[117 142 123 151 130 114 138] >> 138

[[117 138 108  99 125]
 [141 146 129 114 130]] >> 130

[101 120 144 139 119 157 136] >> 136

[127 137 124 104 132 130] >> 130

[123 117 134 150 125 121 121] >> 121

[105 120 142 140 119 153] >> 153
---
[[145 133 142 135 150 148 146]
 [131 145 139 146 128 116 117]] -> 133

[119 126 146 144 131 125 101] -> 126

[132 126 122 120 135 150 139] -> 126

[108 125 147 105 150 103] -> 125

[[121 110 126  99  98 110]
 [120 110 126  98  98 109]] -> 110

[116 129 127 110 132 114 103] -> 129

[120 108 105 124] -> 108

[[ 99 157 152 109 118]
 [131 132 141 136 117]
 [123 132 132 125 126]] -> 157

[[118 124 105 146 132]
 [124 128 123 134 114]] -> 124

[[130 123 130 141 126 129 132]
 [127 127 130 132 126 134 134]
 [122 137 128 106 129 144 136]] -> 123
---
[[115 122 121 115 114]
 [155 141 120 123 141]
 [139 119 136 157 153]] -> 115

[[134 157 136 129 139 110]
 [129 133 121 126 134 118]
 [124 102 102 136 116 143]] -> 134

[[129 110 126 126]
 [119 102 112 128]
 [132 138 133 134]] -> 129

[[119 140 113 112 124 140 118]
 [132  99 144 144 132 100 135]
 [135 128 134 130 134 128 132]] -> 119

[[103 125 128 128 135]
 [109 123 123 113 136]
 [104 124 127 121 136]] -> 103

[[122 122 128 128 142 121]
 [123 123 128 128 142 122]
 [127 131 129 129 105 132]] -> 122

[[133 131 139 134 117 131 128]
 [104 127 154 146 131  98 123]
 [134 133 107 116 119 149 144]] -> 133

[[130 134 146 111 134 122]
 [131 139 139 125 112 124]
 [123 126 146 142 102 111]] -> 130

[[121 151 113 112 135 134]
 [107 123 131 126 132 141]
 [144 119 131 133 129 132]] -> 121

[[123 149 123 127 139]
 [103 119 149 128 126]
 [116 119 105 127 117]] -> 123
---
[[133 126 122 129  99]
 [129 126 117 127 133]
 [129 132 126 121 131]] result: 131

[[144 139 125 138]
 [118 150 142 126]
 [116 137 113 116]] result: 116

[[122 132 128 144]
 [127 126 125 141]
 [138 106 109 136]] result: 136

[[115 122 119 102]
 [124 142 144 149]
 [123 110 120 126]] result: 126

[[127 128 128 132 149 132 129]
 [127 128 128 132 149 132 129]
 [143 132 128 128 127 129 129]] result: 129

[[117 135 127 146 122 131]
 [118 119 129 153 117 136]
 [114 136 125 147 117 128]] result: 128
---
[[132 125 137 149 140 117]
 [125 125 137 132 112 126]]
132, 126

[143 156 125 100]
143, 100

[116 100 152 154 128 144 134]
116, 134

[[119 127 137 155 113 127 134]
 [111 131 122 149 115 126 134]
 [114 129 121 150 110 130 137]]
119, 137

[129 132 109  99 157 133]
129, 133

[122 135 143 106 118 119]
122, 119

[122 146 134 131 157 148]
122, 148

[102 134 129 127]
102, 127

[[135 132 128 123 151 136 103]
 [147 143 150 146 101 136 158]
 [136 114 112 140 138 122 140]]
135, 140

[[114 135 124 131 108 123 146]
 [117 149 123  99 117 127 121]
 [119 127 124 113 110 113 139]]
114, 139
---
141	127	120	144	142	103
137	130	122	132	136	123
118	132	153	153	141	112
--> 130

125	130	124	134	130	129	128
126	125	126	127	132	124	127
138	125	158	113	140	131	127
--> 125

126	125	131	134	128
132	127	126	132	117
129	120	135	123	105
--> 127

130	127	101	124	151
135	113	126	123	142
133	129	125	137	132
--> 113

106	106	134	120	125	141	135
114	147	145	129	148	120	124
132	144	155	152	113	123	131
--> 147

133	115	127	131	136
121	112	123	125	136
126	101	127	136	139
--> 112

116	111	123	106	135	130	115
150	136	122	144	118	133	123
155	145	129	123	118	112	134
--> 136
---
[[137 111 142 119 112  98 133]
 [154 123 102 125 123 107 106]
 [156 110 153 150 112 107 148]] --> 123

[[120 154 133 150 107]
 [131 115 111 140 112]] --> 111

[[137 126 143 140 116 110 143]
 [106 131 122 124 136 138 111]
 [151  98 116 127 127 124 136]] --> 136

[[130 118 137 139 119 135 124]
 [107 126 135 119 135 127 122]] --> 135

[[113 137 103 121 109 152 136]
 [155 101 156 123 146 101 109]
 [129 122 157 132 153 135 107]] --> 146

[[112 140 135 101 135 114]
 [122 135 145 143 140 124]] --> 143

[[125 123 128 147 129]
 [136 128 139 117 123]
 [ 98 128 139 143 145]] --> 139

[[144 121 139 117 120]
 [149 121 128 129 135]] --> 128
---
(158, 133, 131, 138, 132) ans = 131, 158
(138, 143, 131, 133, 117, 153, 116) ans = 133, 153
(138, 146, 109, 103, 140, 124, 105) ans = 103, 146
(100, 145, 158, 126, 150) ans = 158, 158
(119, 152, 157, 118, 136) ans = 157, 157
(109, 117, 102, 142, 118, 113, 108) ans = 142, 142
(124, 136, 144, 149, 143) ans = 144, 149
(134, 150, 106, 101, 124, 122, 129) ans = 101, 150
(119, 126, 138, 157, 138, 151, 132) ans = 157, 157
